In the rows, zero is written as 128.
Z: rows in several groups, each row roughly a mix of its group's directions:
Z (156 x 10):
[[120 155 136 142 147 101 104  85 110 147]
 [110 110 117 141 157 149 120 102 150 170]
 [156 125 106 135 117 113 168 150  99 102]
 [119 132 115  96  91 148 131  93 151 147]
 [151  88 132 103 101 155 155 130 144 121]
 [157 136 105 129 155  98 139 136  93 100]
 [112 114 136 158 126 155 123 178 105 123]
 [106 162 130 167 160 140 118 134 101 132]
 [151 153 120 119  86 133 133 111  95 155]
 [164 113 136 142 141  83 158 113 135 126]
 [131 146 152 119  94 151 127 137  85 152]
 [114 145 118 110  84  85 117 147 134 128]
 [101 186 147 146 113 123 122 133 120 121]
 [ 97 158 118 152 131 141  85 136 127 152]
 [103 179 137 132 138  98 110 137 112 114]
 [101 106 133 128 111 169 133 160 160 128]
 [123 143 189 154 116 128 133 130 127 107]
 [123 119 104 124 103 151 130 153 177 111]
 [158 114 124 104  97 168 128 127 126 159]
 [122  83 138 109  98 120 148 106 156 134]
 [153 103 113 136 117 129 156 146 122  78]
 [ 76 155 122 145 139 141  97 120 122 136]
 [163  92 101 115 131  97 144 143 122 146]
 [101  89 118 148 133 169 142 121 147 140]
 [149  72 145 114 151 108 139 129 123 131]
 [129 126 158 147 153 142  87  94 140 139]
 [132 164 115 137 146 147  74 128 125 134]
 [ 96 160 155 161 151 146 149 134 132 128]
 [120 157 131 147 147 139 100 146 119 176]
 [ 81 169 136 151 121 113 139 137 132 114]
 [143  98 141 112 133 142 146 110 164 167]
 [133 148 153 114 123 117 128 100 109 179]
 [ 85 164 138 159 132 141 137 153 137 130]
 [136 102 109 127 131  81 138 137 127  87]
 [133 144 151 108 107 129 142  93 110 171]
 [137 129 108 116 105 166 114 124 143 174]
 [107 140 125 159 111 164 100 144 100 143]
 [ 76 138 135 155 129 157 121 150 119 140]
 [149 130 110  99  97 141 144 173 119 137]
 [120 161 147 139 143 117 108 145  91 163]
 [ 93 151 116 149 123 132 130 175 128 103]
 [118 150 131 146 115 154 108 164  87 120]
 [137 151 130 154 165 107 138 108 127  88]
 [135 108 111 111  86 164 141 142 154 122]
 [119 142 127 160 182 123 102 136 121 142]
 [124 133  92 139 172 109  95 125 145 123]
 [ 93 119  88 118 128 104 102 145 118 151]
 [110 117 163 137 117 166 148 101 152 142]
 [109 149 142 134  89 150 151 150  95 121]
 [105 113 115 101 131 145 139 126 164  86]
 [142 161 123 149 152 130  91 159 106 120]
 [114 149 107 153 173 146 112 150 130 109]
 [103 139 144 150 148 119  99  88 115 153]
 [114 136 134 160 148 147 120 182 119 125]
 [ 65 132 120 131 147 121 132 107 137 116]
 [113 140  88 149 126 173 113 114 120 147]
 [161 131 144 133 144 101 166 132 141  94]
 [128  87 142 143 177 127 148 113 124 124]
 [125 154 118 133 170 133  95 126 158 153]
 [139 131 120 159 169 126 145 149 159 101]
 [119 147 109 117 155 101 108  98 152 160]
 [129  99 119 126 122 153 151 178 131 103]
 [127 129 133 120 148  92 133  70 124 129]
 [ 96 128 133 149 130 154 168 113 147  98]
 [121 134 143 128 101 165 103  96 108 156]
 [107 137 134 129 100 178 104 147 110 113]
 [120  88 157 139 135 120 121  87 155 120]
 [100 124 142 161 126 132 157 171 132 109]
 [130 151 154 165 108 142 112 133 121  87]
 [121 106 132 115 149 131 138  83 153 163]
 [ 84 152 126 161 147 144 112 149 135 116]
 [152  99 144 111  96 154 151 159 134 120]
 [144  89 139 115 135 160 143  96 147 150]
 [ 99 143 145 169 160 159 126 129 122 117]
 [116 173 111 129 118  86 122 133  99 132]
 [168  92 126  96 103 141 134 111 131 138]
 [117 161 136 155 150 111 139 144 131  82]
 [127 110 131 132 132 177 146 129 169 149]
 [143 129 121 127 162  98 103 110 124 171]
 [138 164 159 106  92 142 139 132 141 153]
 [168 132 142 117 112  97 152 137 113  94]
 [ 96 136 126 126 163  95 150 125 156 106]
 [122 171 103 136 136 120 113 166 100 126]
 [135 131 106 128 144  88 145 145 122  81]
 [117  99 147 123 127 121 178  99 146 116]
 [104 123 152 110  99  84 157 122 123 120]
 [131 111 111 132 101 158 127 176 111 107]
 [104 150 113 162 148 144  92 133 114 153]
 [132  93 120 123 128 151 135  71 129 135]
 [139  93 142 115 118 128 147  94 170 118]
 [126 164 112 127 137  83  93 117 136 117]
 [170 149 154 108 106 142 124 139 141  97]
 [134 141 138 159 158 102  98 133 112 162]
 [159  79 129 118 138 113 154 111 149 129]
 [161 126 105 115 159 118 136  98  98 149]
 [143 102 118 112  94 145 148 140 129  83]
 [139  94  89 115 125 124  95 125 131 161]
 [151 114 147 118  80 145 129 117  95 145]
 [177 133 119  92 125 145 134 114 126 158]
 [148 148 146 114 117  89 150 140 117  90]
 [168 133 152 100  97 101 142 129 112 122]
 [178 114 123 135 122  99 144  93 135 119]
 [150 129 153  89 134 113 141  97 134  94]
 [ 92 145 131 138 106 171 104 149 125 116]
 [120 153 114 116 105 130  97 143 101  87]
 [102 141 130 149 155 109 145  87 113 103]
 [103 171 105 150 153 131 136 144 101 128]
 [102 176 136 148 145 105 108 131 115 148]
 [136  95 142 128 132 119 136  93 177 122]
 [157  85 130 102 114 133 147 100 137 148]
 [128 160 122 142 149  89 150 145 117  94]
 [145 165 123 121 159  89 119 129 136  98]
 [114 120 171 129  91 144 158 105 118 131]
 [109 123 106 138 152 119 131 134 166  82]
 [135 114 166 101 111 137 160 126 129  91]
 [163 116 135 101 128  97 166 105 127 118]
 [110 132 137 168 158 120 135 130 130  82]
 [113 140 157 138 159 120 155  97 162 121]
 [113 164 126 140 166  91 113 130 129 150]
 [138 133 138 125  96 110 178 141 118  99]
 [120 141 106 120 107  85 110 163 106 123]
 [144 107 147 117 130 106 143  95 148 171]
 [110 171 106 137 133 122  93 120 121 160]
 [158 101 149 118 125 138 153  97 161 111]
 [116 133  98 135 110 137  88 141  85 132]
 [153  84 116 113 114 164 130 143 146 144]
 [128  85 102 155 145 141 111 150 134 155]
 [163 144 150 122 126  87 157 110 109 128]
 [ 84 167 118 138 146 128 101 145 130 142]
 [138 116 135 121 104 146 160 146 116  78]
 [163 101 125 101 101 109 161 136 122 114]
 [129  74 120 117 157 136 134 159 121 142]
 [134 121 135 120 158  98 133  78 152 122]
 [105 134 133 144 146 110 113  86  99 158]
 [170 109 128 103 101 104 150 129 111 108]
 [154  82 149 138  99 147 152 131 124 130]
 [120  68 102 119 114 130 143 130 144 118]
 [166 114 141 135 123 111 124 106 114 176]
 [ 85 151 131 120 134 147  96  94 133 139]
 [136 128 128 117 141 140 138  74 166 144]
 [142  88 126 132  90 151 154 138 114 108]
 [117 178 132 139 153 107 113 140 128  95]
 [144 133 132 159 172 129 128 133  94  99]
 [130 118 107 140 153  99  91 156 112 103]
 [135  95 108 120 105 168 135 148 160 126]
 [142 105 172 106 127 125 162 110 133 151]
 [139 128 144 107 105 165 133 112 134 174]
 [138 141 102 137 155  88 109 142 100 103]
 [138 114 161 128  98 105 157 107 144  98]
 [ 91 163 126 115 110 110 100 143 102 117]
 [102 126  81 149 129 142  98 148 136 144]
 [168 133 126 126 152  96 140  92 116 108]
 [141  95 148 116 101 129 177 130 129 145]
 [157 111 148 130 116 137 168 146 147  94]
 [158  77 116 122 108 148 148 140 133 138]
 [136 125 141 136 161 114 146  99 118  80]]
one row of each group, then the others: which group is each in?
[120 112 119 132 158  85 130 100 135  94] -> (94)
[133 126 124 147  96 119 136 134  73 104] -> (60)
[ 78 164 122 124 153 121 119 144 144 122] -> (102)
[136 158 132 119  89 123 139 172 135 104] -> (33)

[105 167 126 160 165 127 115 109 122 139] -> (94)
[139 158 119 129 147 122  82 127  92 146] -> (102)
[130 155 124 152 150  93 113 125 117 171] -> (102)
[157 102 126  91 124 112 153  94 142 138] -> (102)
[158 142  95 115 165 120 112 116 103 147] -> (33)
[134 123 135 141 165 102 111 166 144  99] -> (94)
[138 108 129  90  81 101 136 134 138 115] -> (94)
[ 89 124  92 156 135 140 138 102 122 102] -> (94)
[142 101 135 113 107 169 163 149 142 125] -> (33)
[149 119  91 112 116 122 115  86 121  98] -> (94)
